A single turn carries every row of the set below to another of its rows. Some are shown first; where does it send the rows asked next?
tuzuf: [-45  27 -43  -6   4   8   0 -53  26  22 -28  21  16   7 -14  -3  10  -3
  44   7   0   5 -33   9  34  12  11 -27 -16]
Nol: [-39  41   4  -3  -6 -15 -18 -20   0  20  39   4   2  16   1  20  -1  -8
   9   7  24  -4 -14  28   8   9 -53  -9  19]
zef: [-23  -8  14  10 -14   7  40 -29  24   6  -9  -7 -15 -23  10   8 -14  24
 -26   1 -18  34  18  16  15  -8 -15  28  17]
Fure: [ -5  32   0   0 -49 -39   3 -21  17  31  13  12 -13  25 -31  20  13  -5
   6  27  17  10  25  16  29  12 -36 -18  11]
mav: [ -4  26  16  -6 -44 -26   8 -21  25  32   6   6  -1  10 -15  42   9   4
  19  27  22  13  26  14  26  10 -53 -26  14]
gipan: [ -8   3 -15   2  10  22  27 -24  20  21 -31   7   7  13 -12  -4  -9  13
  20  21 -33  31  -8  -6  19 -13  38  -3 -18]
vosum: [-48  36   4  -2  -7 -18 -11 -25   6  16  36  11  -4  12   7  28  -5 -10
   7  -2  15   8 -20  19  -3  12 -65 -13  10]
mun: [-41  41   0  -1  -8 -19 -19 -21  -1  19  40   7  -2  20  -3  14  -1 -11
   5   6  21  -3 -15  27   8  10 -50  -8  17]
Siroz: [ -8  -1  -4  -3  14  31  31 -25  25  22 -36   3  15   2   1  13 -12  20
  29  20 -29  33  -8  -8  16 -14  25  -9 -16]
Sek: [-44  37   8  -3  -6 -14 -12 -23   5  17  36   7   0  11   9  29  -5  -7
  11   1  19   4 -17  22   1  10 -64 -14  15]
lape: [ -6   1  -6  -2  14  30  28 -23  22  23 -34   1  16   6  -4   7 -10  19
  28  24 -27  29  -6  -5  21 -15  31  -6 -14]
Fazup: [-12   1 -17   2  10  19  30 -26  22  20 -32  11   3  12 -11  -2 -10  12
  18  17 -38  36 -11 -10  14 -11  35  -4 -22]
Kod: [-15  -3  -9   1  12  23  34 -28  28  20 -35  11   6   3  -1  11 -14  15
  23  13 -38  40 -13 -13   9 -11  23  -8 -24]
Tas: [-21  -4   6  13 -16   3  35 -27  18   7  -6  -6 -18 -15   0  -5 -11  20
 -32   4 -18  29  20  21  20  -8  -4  33  18]
mul: [-10  23  17  -6 -44 -28  13 -24  29  29   4  10  -6   7  -9  49   5   4
  18  21  17  21  21   7  18  12 -63 -29   9]
zor: [-23  -5   7  13 -16   1  37 -29  20   6  -6  -5 -20 -17   3  -2 -12  20
 -32   1 -21  33  17  17  17  -8  -8  31  15]
zere: [-51  21 -37  -7   5  10   7 -57  34  19 -32  24  15  -2  -3  12   5  -1
  47   0  -5  14 -37   2  24  13  -5 -33 -21]
fof: [-18  -6  16   8 -13  11  37 -26  21   8  -8 -13  -9 -22   9   6 -12  26
 -24   7 -12  28  22  21  23 -10 -11  29  23]
poti: [-51  23 -42  -5   4   7   5 -56  31  20 -30  26  12   3  -9   5   6  -4
  43   0  -7  14 -37   2  25  14   1 -31 -22]
Deram: [-49  37   0   1  -8 -22 -12 -26   5  15  38  14  -9  16   3  22  -5 -12
   3  -3  13   9 -21  19  -4  13 -61 -12   8]
gep: [-11  30  -5   3 -51 -46   6 -25  19  29  13  19 -21  25 -33  19  12  -9
   0  21   8  18  20  11  21  14 -38 -18   3]
kes: [-20  -7  15   9 -13  10  38 -27  23   7  -9 -10 -11 -24  10   9 -14  26
 -24   4 -15  31  20  18  19  -9 -14  28  20]
kozov: [-49  25 -45  -5   3   6   2 -56  28  20 -29  25  12   7 -13   0   8  -4
  42   3  -5  10 -35   6  29  14   7 -28 -20]
sobi: [-44  41  -3   1  -9 -23 -17 -23  -1  17  41  11  -7  22  -4  13  -1 -13
   1   2  16   1 -18  25   4  12 -50  -8  12]
Tud: [-19  22   3   2 -49 -43  16 -29  29  25   7  23 -23  13 -18  38   5  -6
   5  11   2  31  14   1   8  16 -59 -25  -4]
puz: [-41  38   8  -3  -5 -13 -16 -22   3  19  37   5   3  13   6  26  -3  -6
  12   5  23  -1 -15  25   6  10 -59 -12  18]
kigi: [-16  21  12  -3 -46 -35  16 -28  31  27   4  18 -15   7 -11  48   4   0
  13  14   8  29  16   2  10  14 -65 -29   1]
Sud: [-17  26  -4   4 -51 -47  12 -28  24  26  11  23 -26  22 -27  26   8 -10
   0  14   2  26  15   5  13  16 -47 -21  -3]
muk: [-47  39  -4   2  -9 -24 -14 -25   2  16  40  14 -10  20  -2  16  -3 -14
   1  -1  12   5 -20  21  -1  12 -55  -9   9]
gafek: [-18  -3   8  11 -15   6  34 -26  18   8  -5 -10 -14 -16   1  -4 -11  22
 -29   7 -14  26  21  22  24 -10  -3  33  21]
zis: [ -6   3 -11  -1  12  26  27 -23  20  23 -32   3  13  10  -9   0  -9  17
  24  23 -29  28  -6  -4  21 -14  36  -4 -15]
nel: [-24  -7  10  12 -15   4  40 -30  23   5  -8  -4 -19 -21   7   4 -14  21
 -30   0 -21  35  17  15  14  -7 -13  30  15]
ratum: [-17  -4  12  10 -14   9  35 -25  19   9  -7 -12 -11 -18   5   0 -11  24
 -26   8 -12  26  22  23  24 -10  -5  31  23]
fituz: [-44  23 -31 -11   7  18   3 -53  32  22 -33  17  24  -3  -2  14   7   3
  53   8   4   7 -32   8  32  10  -2 -33 -13]
Gaf: [-12  -3  -5  -1  14  28  34 -27  26  21 -36   6  11   1   2  14 -14  19
  27  16 -34  38 -11 -12  12 -12  22 -10 -20]
rik: [-48  22 -33  -9   7  15   5 -55  34  21 -34  20  21  -4   0  16   5   2
  51   3   0  12 -35   4  27  12  -7 -34 -17]
magir: [-15  -1 -14   3  11  20  33 -28  25  19 -33  12   3   8  -6   4 -12  13
  19  14 -39  40 -13 -13   9 -11  28  -6 -25]
Naki: [ -2  30   9  -4 -46 -31   4 -20  19  33   9   6  -4  18 -24  31  12   1
  14  30  22   8  27  18  31  10 -42 -21  15]
lemis: [-42  26 -34 -10   7  17   0 -51  28  23 -31  15  25   0  -6   8   8   3
  52  10   6   3 -30  10  36  10   3 -30 -11]
potad: [-42  28 -39  -8   6  13  -1 -52  26  23 -29  17  21   5 -12   1  10   0
  48  11   4   2 -30  11  37  11   9 -28 -12]

Naki -> Fure
Nol -> mun
ratum -> gafek
Now find these:
tuzuf -> kozov
gipan -> Fazup

A single turn carries every row of the set below to another of its rows. Some are shown first; where does it send the rows asked next?
Sab: [ 12  31  38  26   9  -9  10  -4  11  31  14   1 -12  14  -9   4 -27  28
 -20  15  23  -3  20   6   6  56 -13]
danaf: [ 20  22  18  35  -7 -46  -2  -5  27  37  16  13   5  28  -7   7 -27  52
 -13  22   0 -29  -1  -3  -9  30   0]
Bolol: [-20  49  23  10 -23 -34 -18   6  23  40 -17   9 -17  -4  25  -7 -28  51
 -39  18   8   0   9  19   1 -10 -33]
nubur: [  6  25  36  17   4 -28   8   4  38   7   4   6 -25  36 -33   9  -4  34
 -19  11  16 -26 -14  31 -10  28 -14]
komom: [ -8  12  22 -42   1 -21   5   5 -18  27  17   0  -7   9  29   5 -56  21
 -42  50 -22 -20 -24  33 -11  20  11]
Seteg: [-18  49  16   6  -2 -26  -7   9  28  42 -17   8  -9  -3  21  -4 -13  37
 -40  27  24  21 -20  17  10  11 -46]
Mim: [-10  37  42 -27  24 -29 -10   4  29  21  26  46 -12   5  -3 -16 -22   2
  33   8  39 -16  18 -14  11   8  -9]
vez: [ 33  26   9 -26  16 -13  -9   8 -15  37  23   5 -21 -12  24 -15 -34 -11
   1  27 -23  -6   6 -16 -21  22  -2]
pud: [-11  37  22 -39  32 -41  -5  -7  26  22  32  35  -4  -3   5 -22   5  -2
  38   5  16 -27   1   4   5   0 -11]
kez: [ -4  29  17 -44  -2 -26 -21  33   9  -3  11  -9 -23 -15  24   9 -59  32
  16  40  25  -8  -2   6   9   5 -10]
rodes: [ 16  34  44 -31  11 -16  16  -3 -16  38  20  -5  -5  -2  10  -9 -25 -17
   6   6  -7 -17   4 -10 -16  -8  12]
mer: [ -1  18  -8 -33  22 -40 -19   2  40  16  29  31 -24   4  12 -36   8  12
  22   6 -23 -22 -13  11 -16   7 -15]
galog: [  9  33  25  12  20  -9  21   8  26 -16  20  -8 -32  -3  -2   1  -5  39
 -19  28  27  -7  13  36  11  22 -23]
dezor: [ -8  29   2 -46  -5 -48 -31  16  -4  20  13   1  -5 -26  20   3 -47  21
  26  40  13 -27   2  13   0  13   0]
Tapip: [-35  14   0 -48  23 -45 -14   1  25   9  29  41  -9   9  23  -9 -27  38
  -8  48  -2 -28 -27  48  11  27 -13]
dul: [-23  45  19  11  -8 -42  -3  -1  23  19  -9  32 -16   1  15 -13 -16  34
 -62  19  19 -12   1  28   6 -11 -47]
kosa: [  9  55  36  10 -10 -33  -9   4  26  29  -8  34  -8  10   8  -3 -13  25
 -44  26   2 -26  15   1   8 -32 -36]
bel: [  9  45  24 -43 -14  -3   2  -1  39   0  17  35   9   3  16 -27 -26  13
   7  40  33   0 -34  15  24   9  13]
lelu: [ 20  16  26  28  32 -31  22  14  10  22  13  11 -15   1 -14  17 -23  53
 -31  51  17 -19  -8  17 -10  27 -18]
nozok: [ -5  22  59 -35  -4 -19  23   0   9  18   4   6  -5   2  -5  -7 -20 -10
 -15   5  27 -11 -10  -8 -32 -14  17]
Naris: [  5   5  12 -34  25  -5  17  19   2  32   4  11 -22 -24   6 -31  -9   6
  -6  43  -7   8 -27  39 -20  24   0]
vit: [-31  15  -3 -24  31 -43 -16  14  29   6  36  37 -17  12  37 -17 -55  54
  -7  43   8 -17 -18  22  23  14 -17]
monib: [-14  40  48 -31  21 -26  -5  -4  26  23  23  57 -10  -8   2 -18 -28   5
  17  16  42 -18  22 -15   2  10  -2]
tenet: [ 12   4  20 -38   0  -9   2   3 -15  27  11  22 -16 -13  13  -7 -38  -7
 -35  57 -10  -8   6  24 -27  37  10]
luku: [-12  17  41 -34  38 -14  29 -18  13  28  35  35  -9  33  14 -21  -3   0
 -30  15 -19 -18 -26  25  -6   6   0]
mem: [ 12  54  33   7  10 -26   2   8  32  30  -8  33  -1  13   5   1   1  12
 -45  36  16  -4 -14   0  18 -12 -51]
voga: [-21  -2   3 -44   6 -36  -7  -2  38   7  17  47 -17   4   1 -27   5  15
 -12  38 -11 -23 -13  49 -23  22  -3]
vuse: [  5  36  24 -38  -4   0   7   6  33   5  19  23   4   6  18 -24 -24  17
  17  37  35  14 -31  22  31  13  10]
Rar: [ 18  24   4  21   2 -46   7   6  43  -9  21   5 -15  12  -3   2  -4  64
 -12  34   5 -32  -9  25  -2  -7  -8]
Vik: [-11  62  13  16   0 -34 -26  19  39  38 -15  16 -18   9   6  -6 -10  23
 -18  23  18  -3 -14  14  15 -10 -42]
niz: [-25   0  38 -14  29 -56   0  13  -1  25  23  18 -25  19  12   3 -56  28
 -30  12  -6 -39   6 -14 -29 -12 -12]
Lil: [ 10  21  63 -29  -3 -14  22   3   5  23   6   4  -4  15  -6  -4 -25  -9
  -5   5  22  -9  -9 -13 -20 -12  16]
Vam: [ -2   4  -8 -26  -7 -52 -26   5   1  38  14  15  -5 -25  18 -24 -33  11
  12  26 -11 -21  18  -2 -28  25   2]
nibu: [-24  27   2 -26  33 -33 -23  19  30  15  33  38 -13  10  37 -21 -59  48
  -8  45  -4 -21 -23   8  27  19 -16]
Dibe: [ 25  31   7  31   8 -28  10  -2  15  13  32   0  -3 -10  23  -3 -29  58
 -13  37  12  -9  25   1  15  22  -8]
liti: [-31  10  35  -4  22 -32  22 -16  28  38  26  42   5  30  15 -40 -24  12
 -30   6  -1 -17 -23   1 -13  -4  17]
maza: [-15   8  13 -30   6 -25   6  22  16   8  11 -12 -10  20  31 -12 -51  34
 -41  34 -19 -14 -55  13  -7  -5   1]
Mezat: [-37   3  37 -16  41 -49   0  18   5  30  18   8 -27   9  17  -4 -52  26
 -30  12 -10 -33   1 -17 -30  -5 -13]
Bemip: [  1  39  26 -55   5 -20 -23  33  13  -8   9   1 -24 -18  19  11 -54  28
   7  45  23 -15  -7  -1   7   8 -17]
tolir: [ -9  -2  18 -27   2 -28  15  16   5  10  17  -4  -9  21  31  -5 -56  43
 -45  41 -12  -9 -44  22  -9  -5   7]
Volu: [ 13  19  20 -45  29   1  10   1  23   8  26  36 -35  16   7 -20   4  -6
 -22  38 -22  -7 -23  37 -14  19  -7]
duse: [  9  39  17  20 -18 -24  -4 -13  43  -1  24  -5 -11  23   3 -11 -10  41
  -1  -2  10 -18  19  14  14  22  -4]
meke: [ 13  58  35   7  -5 -18 -13  13  30  53 -16  13  -2   7  14   6 -10  28
 -22  34   4   5  -6 -10  13 -10 -36]
Tebal: [  5  20   0 -37  -3 -45 -33 -13  22  12  35  41 -18  17  20 -12 -20  -1
  -6  21 -26 -38  20  -5 -22  20  -6]
buza: [-23  17  19 -33  22 -58 -15  -7  -1  20  37  22 -20  26  20   2 -40   9
 -22   6 -25 -53   8   0 -21   3 -13]
Susim: [  3  31  23 -47  13  -3  15   5  11  28  12  15   6 -20  14 -20  -9  12
  19  47  18   7 -32  38  14  17  12]
nege: [  3  41  39   2 -14 -25  10  -7  16  32  -9  27   1  -2  24  -1 -15  39
 -67  31   6  -2   9   5   3 -11 -40]
zopof: [-17   5  43  -9  28 -30  28 -13  25  33  30  51   2  42   6 -29 -21  11
 -29   9   3 -18 -24   3  -7  -4   9]

Rar -> nubur
nege -> meke
nibu -> liti
Now find these:
mer -> voga
Lil -> kez
dezor -> buza

